Each row has a name. Each piece below is followed by the name of the row it came from, unless a question asks for something else. Each question is about the rows just above it. Places in a row count from 0.

161  178  86  75  57  109  134  91  123  117  Z_268
62  190  113  189  170  125  91  85  56  20  Z_519
128  87  58  156  124  114  135  85  184  133  Z_425
190 is at row and place -> Z_519, 1
Row and place of 117 in the named rows: -> Z_268, 9
86 is at row and place -> Z_268, 2
Where in the named rows is 124? -> Z_425, 4

122  28  121  197  77  238 -> Z_579
119  154  137  153  168  58 -> Z_268
119  154  137  100  135  97 -> Z_311
143  192  122  92  168  76 -> Z_72
Where in the named rows is 100? -> Z_311, 3
143 is at row and place -> Z_72, 0
Row and place of 238 in the named rows: -> Z_579, 5
Where in the named rows is 77? -> Z_579, 4

130  75  122  104  222  135  64  132  100  163  133  105  114  160  77  58  149  133  127  103  117  180  108  82  128  78 -> Z_311
149  126  152  153  127  144  149  142  98  171  114  130  149  122  98  74  121  119  74  143  103  133  37  143  127  94 -> Z_563
145  142  91  114  97  107  145  112  140  157  131  92  155  92  136  167  132  139  132  150  147  117  138  112  104  107 -> Z_268
Where in the named rows is 150? -> Z_268, 19
Where in the named rows is 171? -> Z_563, 9
Row and place of 153 in the named rows: -> Z_563, 3
Where in the named rows is 180? -> Z_311, 21
135 is at row and place -> Z_311, 5

91  80  126  144  171  94  71  135  82  163  209  128  119  153  148  139  150  96  98  112  186  117  116 = Z_240
106  146  136  161  125  184  147  134  185  89  72  170  181  53  115  106  144  204  115  140  100  175  57 = Z_268
122  121  141  124  106  151  137  154  135  111  95  146  137  139  107  129  118  145  137  152  124  133  116 = Z_425
132  90  145  118  158  117  100  134  88  159  181  105  141  111  180  112  142  112  133  133  153  146  130 = Z_563
132  90  145  118  158  133  100  134  88  159  181  105  141  111  180  112  142  112  133  133  153  146  130 = Z_254
123  122  120  129  140  114  109  131  112  128  143  135  123  134  116  130  136  124  120  129  141  123  129 = Z_519
94  109  94  87  92  150  93  130  156  180  117  133  119  74  156  119  145  124  125  115  74  154  134 = Z_604
72  133  146  164  97  173  140  178  157  84  61  167  175  49  90  102  137  213  114  150  132  174  122 = Z_943
119  128  147  129  104  157  143  148  147  104  88  142  143  139  113  130  115  147  138  151  120  138  113 = Z_579
186  89  144  139  151  155  151  148  140  176  200  136  182  98  114  147  153  104  141  174  202  177  15 = Z_105
Where in the named rows is 93? -> Z_604, 6
Row and place of 182 in the named rows: -> Z_105, 12

95  204  150  106  84  130  137  180  167  172  164  124  120  128  135  175  146  185  179  132  124  126  105  123  128  129  140  130  153  125  145  181  188  145  114  129  124  94  114  103  162  100  114  108  147  136  139  105  162  130  143  136  105  106  97  116  86 : Z_268
148  175  140  123  116  144  105  83  113  111  150  152  119  98  119  84  92  118  126  90  90  118  122  105  138  138  129  126  126  88  114  141  110  148  98  177  135  146  138  177  176  148  154  100  148  130  149  162  124  122  114  136  126  151  170  143  126 : Z_943
134  108  171  117  167  114  106  164  118  131  104  156  74  120  140  105  114  98  122  135  152  101  116  122  119  153  175  119  116  120  92  105  132  111  152  107  162  140  151  133  144  170  157  158  81  81  151  164  202  156  115  137  86  143  114  145  95 : Z_579
120  124  96  117  137  157  127  131  137  134  116  61  98  137  112  139  133  119  134  192  175  128  179  144  107  94  131  141  173  165  111  50  159  120  54  114  128  136  140  171  124  126  129  155  100  140  134  95  96  110  133  129  70  142  135  122  76 : Z_105
153  147  68  117  92  105  159  145  134  127  121  119  133  105  138  155  126  153  103  75  101  109  128  191  151  117  115  112  164  156  91  179  124  137  151  120  120  116  160  123  125  130  87  139  118  129  145  139  109  106  147  110  127  149  153  154  171 : Z_604
84  180  147  121  77  144  97  137  101  193  141  143  138  73  146  136  137  126  191  139  159  131  144  135  121  174  171  155  133  142  119  92  184  75  96  114  129  91  93  58  195  166  136  90  159  120  129  135  124  142  117  127  132  106  145  113  139 : Z_519
120  124  96  131  137  157  127  131  137  134  116  61  98  137  110  139  133  119  134  192  175  128  179  144  107  94  131  141  173  165  152  50  159  120  54  114  128  136  140  171  124  126  129  155  100  140  134  95  96  110  133  170  70  142  135  122  133 : Z_311
116  113  160  175  150  117  132  137  98  120  117  92  192  173  117  79  128  164  156  114  125  141  102  126  95  106  143  136  128  113  104  105  91  90  116  70  94  112  75  105  24  148  106  104  112  164  135  154  157  152  111  187  115  116  171  136  149 : Z_254
148  175  140  123  116  144  105  83  123  111  150  152  119  98  119  84  92  118  126  90  90  118  122  105  138  138  129  126  129  88  114  141  110  148  98  177  135  146  138  177  130  128  121  86  117  74  119  144  173  93  153  119  145  118  115  139  135 : Z_425
81  89  95  94  80  103  97  97  126  149  71  171  132  126  140  138  131  109  131  177  148  148  101  153  153  110  82  95  93  89  151  135  142  168  97  117  86  111  149  169  106  125  128  160  95  150  115  129  136  136  91  83  56  144  116  83  100 : Z_563
asked: 120  124  96  131  137  157  127  131  137  134  116  61  98  137  110  139  133  119  134  192  175  128  179  144  107  94  131  141  173  165  152  50  159  120  54  114  128  136  140  171  124  126  129  155  100  140  134  95  96  110  133  170  70  142  135  122  133 -> Z_311
Which row holds 153  147  68  117  92  105  159  145  134  127  121  119  133  105  138  155  126  153  103  75  101  109  128  191  151  117  115  112  164  156  91  179  124  137  151  120  120  116  160  123  125  130  87  139  118  129  145  139  109  106  147  110  127  149  153  154  171? -> Z_604
asked: 148  175  140  123  116  144  105  83  113  111  150  152  119  98  119  84  92  118  126  90  90  118  122  105  138  138  129  126  126  88  114  141  110  148  98  177  135  146  138  177  176  148  154  100  148  130  149  162  124  122  114  136  126  151  170  143  126 -> Z_943
Row and place of 185 in the named rows: -> Z_268, 17

196  115  106  139  143  74  122 = Z_604
109  193  185  161  100  144  111 = Z_105
120  217  163  224  132  96  151 = Z_519
131  106  97  125  213  69  131 = Z_268
155  168  151  148  150  151  146 = Z_254
155  168  151  148  60  151  185 = Z_311
78  180  137  195  142  125  120 = Z_240
155  168  170  148  60  151  146 = Z_943
Row and place of 193 in the named rows: -> Z_105, 1
Where in the named rows is 163? -> Z_519, 2

132  96  162  112  115  185  140  134  93  104 : Z_604
108  107  90  204  212  92  219  107  103  220 : Z_311
104  131  161  95  107  167  103  106  133  101 : Z_425
Where in the named rows is 108? -> Z_311, 0
Where in the named rows is 212? -> Z_311, 4
Row and place of 131 in the named rows: -> Z_425, 1
161 is at row and place -> Z_425, 2
Row and place of 90 in the named rows: -> Z_311, 2
220 is at row and place -> Z_311, 9
Row and place of 133 in the named rows: -> Z_425, 8

145  124  194  105  49  196 : Z_943
91  123  161  182  217  183 : Z_268
161  163  45  117  168  200 : Z_240
47  141  147  63  46  180 : Z_563
64  127  84  197  122  185 : Z_72
122  125  102  77  57  39 : Z_604
106  92  221  143  82  69 : Z_579
108  135  88  60  56  63 : Z_519
161  163  45  105  168  200 : Z_425
40  142  207  138  131  91 : Z_105
175  141  147  63  80  180 : Z_254
Row and place of 108 in the named rows: -> Z_519, 0
196 is at row and place -> Z_943, 5
Where do 108  135  88  60  56  63 appear? -> Z_519
Row and place of 47 in the named rows: -> Z_563, 0

211  132  210  212  131  125  127  Z_240
214  129  214  130  215  217  125  Z_72
214  129  214  130  215  215  210  Z_254
128  213  221  125  222  124  129  Z_311
128  128  221  125  221  217  220  Z_563
Where in the named rows is 222? -> Z_311, 4
Row and place of 132 in the named rows: -> Z_240, 1
211 is at row and place -> Z_240, 0
Row and place of 127 in the named rows: -> Z_240, 6
220 is at row and place -> Z_563, 6
Row and place of 131 in the named rows: -> Z_240, 4
214  129  214  130  215  215  210 is in which row? -> Z_254

135  164  199  149  103  154  102  44  125  108  151  154  173  149  118  117  57  158  137  175  97  103  142  Z_105
101  159  168  118  111  122  111  102  127  129  125  88  124  66  53  119  93  158  137  175  97  103  142  Z_240
101  159  168  118  111  122  111  102  127  129  125  88  124  66  53  119  93  120  85  110  134  187  106  Z_268
127  162  188  146  105  149  129  56  144  103  155  162  170  155  108  124  56  153  137  176  97  111  149  Z_943
127  162  188  146  105  149  129  56  144  110  155  162  170  155  108  124  56  153  137  176  178  107  97  Z_72
164 is at row and place -> Z_105, 1
Row and place of 117 in the named rows: -> Z_105, 15
Row and place of 173 in the named rows: -> Z_105, 12
Which row holds 101  159  168  118  111  122  111  102  127  129  125  88  124  66  53  119  93  158  137  175  97  103  142? -> Z_240
asked: 127  162  188  146  105  149  129  56  144  110  155  162  170  155  108  124  56  153  137  176  178  107  97 -> Z_72
asked: 127  162  188  146  105  149  129  56  144  103  155  162  170  155  108  124  56  153  137  176  97  111  149 -> Z_943

117  81  73  102  141  146  106  120 : Z_311
131  112  123  155  153  125  118  122 : Z_254
100  98  59  71  153  164  103  132 : Z_579
116  127  130  106  118  164  133  97 : Z_604
100  98  174  71  153  121  103  81 : Z_943
182  105  124  100  159  101  103  150 : Z_268
144  97  142  112  160  143  120  163 : Z_563
60  78  132  67  163  133  133  140 : Z_105
60  78  132  67  163  133  117  60 : Z_240
71  95  132  177  110  125  126  169 : Z_425
Where in the named rows is 95? -> Z_425, 1
Row and place of 131 in the named rows: -> Z_254, 0
141 is at row and place -> Z_311, 4
59 is at row and place -> Z_579, 2
asked: 144  97  142  112  160  143  120  163 -> Z_563

